In the rows, zero is written as 128.
These are runs of 8 systems, one row a step. Runs of the same system follow the same rule from any start.
K442, trace 1:
[[121 111 101 165 119 108  95 165  71 112 153 116 154  50 124 152 130 118
  117 143  75 134]
 [132 102 132 107 118 121  77 201  95 135 163 156 134  49 107 111 153 130
  132 126 110 143]
 [ 91 122 176  99 122 108 120 181 103 119 136 170 128  78 124 117 195 173
  139 116 138 131]
 [ 70 135 163 108 154  99 127 129 116 112 170 142 114  98 129 160 188 163
  128 138 132  73]
 [117 126 140 133 151 137 123 151 109 130 176 110  89 100  93 188 138 139
  142 170 148  56]
 [133 123 156 176 119 136 140 176  96 109 136 124  88  76 116 166  76 153
  134 165 137  90]
 [117 116 135 141 126  97 130 167 116 116 145 166  91  58 159 121  49 149
  127 119 111  98]
 [110 107 144  96 125 104 119 158 155 176 149 183  81  85 132  89  94 155
  139 100 136  83]]
K608, trace 2:
[[135 119 224 134 137 131  61 150 145 112 162 138 137 107 115 119 177 134
  122 152 143 118]
 [125 123 153 116 136 134 136 194  96 114 159 143  78  88 112 167 123 155
  166 150 157  79]
 [ 77 104 140 171 108  86 154 121 140 179 115 139  94 109 139 132 109 174
  142 111 112  63]
 [128 105 165 134 123  97  72 137 161 148 152 170 128  74 148  70  92 130
  100 111 100 124]
 [142 124 133  50 127 134 131 186 135 135 136 185  94 108 126  86 116 141
  156 101 166 137]
 [108 140 178 110 130 129 173  99 177 138  96 150  90 182 142 115 125 167
  146 112 176 100]
 [131 139 177 121 166 129  89  81 180 126 181 129 108 130 130 122  99 116
   87 156 139  75]
 [153 121 100 100 133 165 114 160 133 181 164 128  86 102  70 130  85 118
  121 154 155  93]]
K829, trace 3, 8 rows:
[[118 133 117 141 102 115 146  99 147 135  76 143 162 126 148  64  94 133
   79  98 107 188]
 [ 92 116 168  94 126  89 105 114 159 144 123 165 147 137 158  84 195 150
  141  83 125 134]
 [147 118 202 133 115 152 105 175 119 109 119 124 133 141 103 138 201 143
  167 144 167 141]
 [142 106 162 227  94 132 138 134 118 129  89  94 123 131 126 155  99 138
  147 149 122 115]
 [132  85  89 156 113  79 113 152 113 144 138 139 115  96 174 132  85 118
  177  91  80 104]
 [160 116 116  84 126 136  84 192 111 117 155 166 134  66 128  88 104 108
  127 116 122 168]
 [130 153 192 129 124 140 132 115 161  94 103 159 137 116 138  72  91 148
   67 134 147 170]
 [101 122 185 120 125 100 151 101 179 145 105 159  98 170 163 106 138 167
  159  93 153  93]]
K159, trace 4 (8 x 22):
[[164 124 100 117 112 176 129 142 114 146 103  89 155 173  75 138 185 103
  153 140 156 170]
 [105 141 143 177 123 104 159 121  85  56 102 107 159 125 168 171 153 143
  135 134 108 144]
 [125  93  86 120 147  90  88 118 127 155 176 115 128 127 149 152 156 101
  178 108  92  79]
 [185 108 144 123 112 167  87 182 110 122 125 111 150 138  91 126 177 105
  165 142 152 174]
 [105 143 172 126 139 104 161 136 105  48 118 143 128 137 180 160 162 156
  162 120 140 128]
 [ 98  89 116 120 126  95 106 132 135 193 153 129 108 126 120 145 182 141
  180 107 118  66]
 [164 117 170 149 116 172  90 186 105 124 142 107 130 103  67 147 160 124
  133 177 156 137]
 [119 146 137 108 151 115 171 156  95  56 141 146  91 118 168 171 106 149
  169 130 147 101]]
K731, trace 5:
[[143 149 124  74 167 167 130  98 165 143 165 115  96 172  95 143 125 110
  123 156 179  86]
 [151 148  87 125 137 180 172 114 123 138 118  86 103 174  86 168 102 116
  132 161 169 111]
 [164 137  92 171 121 176 127 115 115 138 118  72 149 137  75 148 101  94
   89 176 129 151]
 [156 139  68 127 149 144  97 102 116 109 158  96 169 114 122 131 102  68
   81 152  97 159]
 [110 141  42  73 149 122 126  90 130 151 152 125 157 122 123 110 134  94
   85 115 104 146]
 [ 99 161 109  67 148 144 142  79 153 147 128 126 150 153  96 101 178 129
   76 130 149 146]
 [120 163 126  88 149 162 160 108 116  92 120 104 146 171 101 154 194 130
  118 151 171 152]
 [113 140  98 160 118 143 168 117  79 106  96  76 161 145 103 178 181 130
  124 151 126 153]]
K219, trace 6 (8 x 22):
[[162 136 158  67 154 138 100 103 194 131 151 157 111 165 146  80 102 106
  128 113 163 126]
 [134 116 182 142 119 143 140 114 169 167 106 118  94 188 110 133 148 151
  168 132 175  85]
 [123 123 104 164 136 131 158 129 106 134 144  94  87 132 117 196  97 133
  156 156 133  59]
 [183 113  71 146 116 157 120 178  85 116 133 104 128 103 112 149  77  90
  151 146 118 150]
 [155 114 147 178  98 112 123 143 116  86  83 137 159 119 174  98  94 119
  138 107 100 187]
 [115 144 128 100 146  95 153  77 166  97 119 160 127 153 200  91  83 127
  119  88 119 133]
 [150 139 125  80 148 158 132  75 186 157 127 119 121 206 114 104 132 103
  129 124 169 122]
 [137 134 172 158 132 155 145 117 131 116 117  88 116 183 104 178 169 135
  160 162 172  94]]
K159, trace 7:
[[106 156 136 183 140 138 154  84 105  84 124  79 149 129 118 178 134 131
   78 177 119 121]
 [138 116  30 124 143 118 138 113 106 140 151  98 123 137 137 167  98  89
  156 123  99 101]
 [181  96 105 157  94 135  99 169 104 123 100 118 162 123 135 109 120  95
  164 113 106 191]
 [137 130 181 122 146  96 102 111 142  52 135 147 153 141 199 116 145 117
  146 107 120 148]
 [114 117 134  81 138 118 118  98 165 170 134 128 131 185 123 121 206 127
  165 102 151 106]
 [118 134 163 165 110 160 134 133 109 135 103  87 150 138  68 155 200 147
  112 168 153 140]
 [107 141 104 150 152 114 152 120  84  82 157  98 115 112 140 203 123 129
  136 159 115  82]
 [159  85  58 125 112 122 110 179  98 164 144 119 114 110 126 144 113 100
  195 109 109 114]]
K731, trace 8, 8 rows:
[[105 110 157 128 125 129  69 139 139 187 166 130 137  78  69 110 178 136
   90 152 121 106]
 [115 158 153 109 179 115 136  81 149  72 170 128 107 148 166 158 112 123
  121 145 141  79]
 [107 136  74 112 112 144 197 163  94 149 103 135  90 110 100 141  96 160
  135 125 150 121]
 [131 123 183 176 116 155  83 131 137 154 137 100 141  97  64 125 153 131
   75 181 134 120]
 [144 146 116 122 172 118 119 114 110  49 176 118 123 116 173 166  87  96
  126 149 116 106]
 [ 91 119  44 113 111 115 164 139 106 184 123 136 111  87 106 125  99 143
  114 109 109 114]
 [116 145 192 123 138 147  90  95 171 149 145 131 140 112  86  91 144 135
   51 163 147 125]
 [143 155 114  73 175 139 142 138 108  56 174 130 107 137 145 170 128 110
  151 145 158 109]]
K219, trace 9 (8 x 22):
[[129 160 165 106 163 136 107 139 118  58 173 144 127  75 136 127  98 125
   71 165 134 133]
 [125 126 135  88  97 144 154 172 136 165  87 170 116 117 102  73 128 162
  128 101 162 165]
 [ 74 130 143 185 116 108 142  66 151 167 108 106 142 122 113 124 133 155
   66 140 103 102]
 [134 162 133  85 172 155 118 131 125  90 186 131 109  93 103 142 101 116
   77 174 154 108]
 [140 121 145 128  86 164 145 189 117 158  82 140 125 116  78 100 141 155
  134 130 163 170]
 [ 67 134 137 195 113  91 159  91 118 129 103 119 141  94 140 137 114 165
   77 136  90 111]
 [136 159  91  69 163 151 120 124 130 107 172 143 126  91 115 111  81 102
   65 147 136 140]
 [144 128 181 132  93 165 125 151 146 149  82 137 145 136  85  81 158 148
  108 133 163 181]]
K829, trace 10:
[[ 77 117 114 104 112 110 131 116 156 212 121 152 124 103  92  81 150 160
   92 106 123 114]
 [ 92 143 189 108 159 114 105 137 113  80 171 141 133  96 127 150 196 151
  116 151 137 106]
 [132 143 129 150 110 159 198 158  95 103  81 114 102 151 112 166 115 158
  154 145 171 130]
 [ 92 100  91 173 108 106 136 115 126 202 128 116 112  94 104 135  99 144
  109 129  97  79]
 [108 133 108  85 163  97 107 156  92  82 188 152 127  67 157 147 138 121
  131 123 104 113]
 [137 160 115  92 120 173 177 161 110 105  99 142 122 115  99 109 100 144
   97 139 171 178]
 [ 65 139 148 149 124 110 154  70 167 174 112 133 124 122 115 103 123 166
   65 130 121  95]
 [ 92 126 139  85 157  99 132 140 114 108 167 143 107 129 148 165 189 146
  179 117 140  76]]
K18, trace 11 (8 x 22):
[[111 132 131 139 115 135 131 192  68 110 139 136 129  45  94 145 132 155
  104 154 124 138]
 [119 117 160 177 129 124  71 110 145 154 162 112 142  76  98 117 115 120
   63 167  99 105]
 [139 138 170  82 163 151 103 134 160 135 186 141  84 123 101 133 121 130
  121 158 174  73]
 [150 121 131 140 107 150 150 194 108 136 118 147  81  83 105 125  52 148
  135 142 151 117]
 [123 126 147 162 132  98 109 106 152 115 141 149 122  84 167  99  41 124
   83 128  95 114]
 [138 161 104  54 179 139 116 114 139  92 185 146 117 114 136 120  95  99
   90 139 145 122]
 [161 154 123 127 116 185 152 153 115 108 104 120 131 116  86 113  81 123
   85 162 161 177]
 [130 149 161 194 136 133 146  72 147  94 114  99 128 143 146 144  67 128
   82 162 124 113]]
K608, trace 12, 8 rows:
[[176 122 141 147 154 134  63 135 130  90 186 113 132  97 137 140  86  81
  116 161 109 117]
 [141 104  44  99 114 136 152 177  94 168 130 124 102 125 103 149 122 121
  184 112 135 118]
 [129 112 142 190  95 108 152  90 154 140  62 120 141 173 166 107 107 136
  145  97 113 143]
 [155 131 125  89 164 111  73 116 140  75 180 142 153 117 175 110 125  81
  124 120 107 147]
 [152 117 101  80 122 161 130 163 120 161 130 116 118 164  83 143 193 117
  185 125 170 129]
 [144 125 176 205 115 133 154 102 138  99  88  97 119 175 150 157 103 136
  151 145 140 112]
 [128 118  88 124 164  97  86 112 116 109 194 120 132  94 160 152 108  87
  127 132  83  91]
 [150  87  85 124  91 141 109 173 117 204 112 119 134 123  81 113 158 118
  167 111 126 145]]
K187, trace 13:
[[ 87 116 155  89 142  79 130 136 151 142 149 182  92 111 167 111 133 164
  160  90 130  77]
 [121 113 172 134 112 134 105  99 192 205 117 134 116 151  97  82 136 142
  110 123 146 106]
 [151 114 162 154 129 161  95 150 123 148 152  89 115 137  71 170 171 121
  150 176 156  89]
 [109 101 133 178  94 107 158 182  77 132  97 125 116 102 128 165 149 168
  181 121 119 112]
 [107 110 124 209 109  93 135  92 135 144 106 115 135 108 156 126  69 134
  103 124  79 109]
 [162 114 129 129 158 120  83 131 147 120 190 134  96 106 153 138  57  94
  139 141 118  76]
 [149 121 178  96 124 128 144 168 153 122 121 175  72 138 154 108  95 153
  181 104 173 106]
 [129 133 143 151 117 150 172  82 171 168  81 107 106 202 112 128 119 143
  137 129 168 104]]
K187, trace 14:
[[120 128 126  61 138 138 133 106 173 179 129 138 114 183 107 104 179 131
  151 104 169 112]
 [145 116 136 139  98 170 111 151 123 173 100  99 153 143  54 121 191 126
  127 149 151 161]
 [119 129 131 187 113 130 132 144  70  89 115  84 164 109 112 180 178 133
  128 160 109 147]
 [ 93 114  89 152 124  70 133 127  90 107 135 136 146  78 178 140 115 133
  132 101  67 126]
 [135 120 148 115 143  96  80 106 169 124 159 164 133  96 171  74  76 110
   97 109 100 127]
 [149 133 189  70 162 137  91 121 177 115 167 151 102 160 140 111 143 120
  147 129 173 101]
 [122 116 147 100 112 142 148 140 145 174  99 129 115 182 100 123 199 153
  179 109 174 118]
 [132 107 117 192  90 148 128 125 114 170  87  76 160 143  75 143 172 126
  123 148 120 150]]
K18, trace 15, 8 rows:
[[105 118  99 117 146 124 126 135 124 177 177 123  83  96  91 159 108 137
  125 150 132  50]
 [133 113 136 110 108 135 118 150 164 196 124 163  96 100 100  70  77 144
  109 116 143 119]
 [ 86 151 168 109 140 101 158 128 140  96 133 177 103  84 158 104  86 172
   88 123 136 112]
 [104 149  65 107 147 130 141 128  97 122 161 127 128  64 111 139  90 119
   66 149 106 125]
 [132 152 139 121 133 167 113  92 164 158 129 121 139 123  77  87 101 119
   39 162 145 146]
 [111 166 167 128 149 155 179 101 148 107 123 126  85 150 115 151  94 160
   99 164 177  89]
 [130 125  60 150 122 135 173 122 122 158 122 112  90 124 119 148  38 126
  123 133 123  93]
 [131 134 113 105 130 122 140  76 185 155 114 152 120 151 154  69  57 118
   96 101 127 134]]
K442, trace 16:
[[157 121 145 139 146 146 100 178 105 103 181 121  90  85 110 170  90 119
  144 173 143  83]
 [131 106 146 160 103 114 147 199  96 121 113 154  87  78 143 138  76 162
  165 120 128 110]
 [ 96 110 169 133 129  80 106 137 152 139 151 177 102  73 165  97  93 157
  123 105 107  86]
 [125 124 164  67 148 128 115 144 168 155 167 170  76 126 125 107 120 145
  151 118 169  73]
 [108 139 182 135 127 138 179 120 153 135 104 136  76 164 121 147 121 176
  149 137 180  78]
 [116 148 139 159 152 120 163  77 152 108 137 117  93 143 155 155  53 136
  110 148 130  69]
 [169 117  89 134 129 146 137 130 149 160 139 125  82 138 124 126  26 106
  139 130 139  95]
 [148 119 152 153  93 137 149 135 162 157  76 153 110 134 135  75  54 145
  122 109 142 147]]

Which system made each run below?
trace 17:
[[169  98 100 163  94 116 120 171  93 107  97 126 151 117 161 120 103 108
  179 102  97 178]
 [129 114 100 100 129  90 138 128 114  92 113 141 153 156 191 126 168 116
  192  75 111 157]]
	K608
trace 18, 2 rows:
[[ 82 128 120 155 112 119 151  64 162 194  90 111 145 150 103 103 150 150
   80 119 117 122]
 [121 162 152 116 172 150 115 101 130  88 181 108 125 112 101 162 131 118
   71 187 147  97]]
	K219
trace 19 (2 x 22):
[[104 126 105 111 121 144 131 171 106 175 149 137 105  60  64 126 116 152
   90 152 139 108]
 [ 88 152 152 119 122 136 157 157 110 121 122 159 113  62  97 112 111 178
   68 146 145 133]]
	K442
trace 20, 2 rows:
[[137 147 135 174 135 136 175  67 147  96  97  89 122 191 154 160  88 123
  128 143 138 112]
 [154 126  54 111 138 133 163  92 141 138 119 106 111 194 153 146  88  95
  175 106 136 112]]
	K18
trace 21 (2 x 22):
[[113 113 110 126 141 101  85 166  91 122 189 138 127  41 128 145 123 123
  119 139  88 102]
 [144  95 137 109 108 119  68 182 131 158 144 167 140  70 119  70 129 121
  125 107 110 160]]
	K219
trace 22 (2 x 22):
[[120 153 162 164 149 122 151 116 101  40 133 107 129 128 161 183 124 136
  127 160 131 114]
 [101 121  81 161 100 109 164 168  69 129 106 132 125  63 124 145  99 153
  122 124  97 134]]
	K731
trace 23:
[[113 109 112 133 107 101 151 165  78 111 100 127 147 132 148 157 199 144
  196 100 117 144]
 [105 107 161 168 135  93  68 112 124 129 166 106 160  98 130 146 187 121
  118 145  84 104]]
	K442
trace 24, 2 rows:
[[ 93 156 125 170 109 132 209 111 109 106  69 118 128 129 129 141  98 167
   93 138 135 141]
 [ 98 134  69 148 145 109 149  49 145 156 135  95 135 150 133 144 105 111
   94 128  96  97]]
	K18
trace 25 (2 x 22):
[[ 95 143  88 126 129 110 166  71 157 152 108 143 126 124 145  91  61 135
   71 108 109 125]
 [ 93 171  90  67 154 137 178  76 146 125 124 141 127 146 126 108 117 137
   74 123 148 137]]
	K18
trace 26:
[[105  99 149 196 120  73 102 123 122 126 141 131 128  84 168 140 105 137
  134 121  74  89]
 [152 111 107  87 121 117 129 204  94  97 134 170 109  93 160 120 103 126
  187  95 129 149]]
	K829
trace 27, 2 rows:
[[164 124 168  95 144 147 122 111 179 133 128 131 105 205 139 118 141 117
  178 117 180 109]
 [171 126 153 135 157 149 108 106 160 119 165 103  92 171 131 161  93  98
  156 158 156  71]]
	K608
trace 28 (2 x 22):
[[ 63 134 160 104 117 110 145 147 128 155 120 170 121  79 106  97 168 188
   94 117 140 122]
 [ 80 139 193 136 128 118 151 157 106 109 130 146 107  94 113 153 170 186
  125 147 151  96]]
	K829
trace 29, 2 rows:
[[ 75 133 162 130 113 112 135 123 108 127 105 128 167 118 110 127 232 165
  111 125 126 151]
 [109 141 205 157 131 123 108 151 100  73 139 129 150  80 119 144 176 154
   98 164 130 137]]
	K608
trace 30, 2 rows:
[[138 103 119 139 135 130  77 172 110 160 188 121 106  64  92 148 112 117
  129 160 112  79]
 [140 120 181 134 107 141 126 212 103 114 122 164 100  71 109 118 108 161
  138 141 154 134]]
	K442
trace 31, 2 rows:
[[112 110 144  91 118 113 145 131 172 187 115 169  83 150 136  91 120 158
  167  85 156  91]
 [108 147 197 133 142 133 146  72 189 136 118 133 105 174 130 116 125 154
  106 139 165  90]]
	K442
trace 32 (2 x 22):
[[112 141 145 153 121 155 118 148  87 115 133  96 157  88  64 153 186 141
   81 180 133 147]
 [112 149 100 122 141 127 139 164  61  67 149 124 147  64 125 162 133 130
  103 151 111 149]]
	K442
trace 33 (2 x 22):
[[133 108  93 134 123 142 104 151  88 147 145  83 153 128  81 175 208 108
  161 148 123 126]
 [103 140 117 186 134 107 148  45 143 114 106  90 159 158 156 142 115 120
   91 133  94 125]]
	K731
trace 34, 2 rows:
[[144 113 182 182  88 143 110 152 116 119  81 110 168 131 111 118 181 136
  138 136 131 180]
 [113 110 163 167 144  94 101 110 121 103 155 103 132 138 155 180 177 128
  169 138 109  78]]
	K18
trace 35, 2 rows:
[[110 140 159  97 123 125 107  93 169 144 114 153 163 127 121  55 153 136
   68 113 129 172]
 [ 82 165 146 108 148 135 178 126  97  83 131 124 121 119 114 168 173 167
  107 157 160 115]]
	K18
trace 36 (2 x 22):
[[ 96 124  53  86 130 130 162 134 119 192 139 132  96 118  91 140 125 144
  132 119 138  87]
 [131 124 163 186  93 133 136  95 167 161  72 124 141 138 122  81  86 142
   86 125 124 151]]
	K608
trace 37 (2 x 22):
[[136 132 173 150 156 143  94 126 121  94 175  91 123 128 108 184 162 118
  130 184 142  82]
 [162 119 120 160 127 137 135 184  78  84 139 111 102 106 136 184  91 121
  179 151 132 110]]
	K442
trace 38 (2 x 22):
[[ 88 144 127  73 151 113 136  69 183 168 142 153 119 145 130  88 133 140
   89 108 138 101]
 [124 146 168  73 163 146 114 122 142 110 167 124 118 158 107 151 198 131
  141 149 176  99]]
	K829
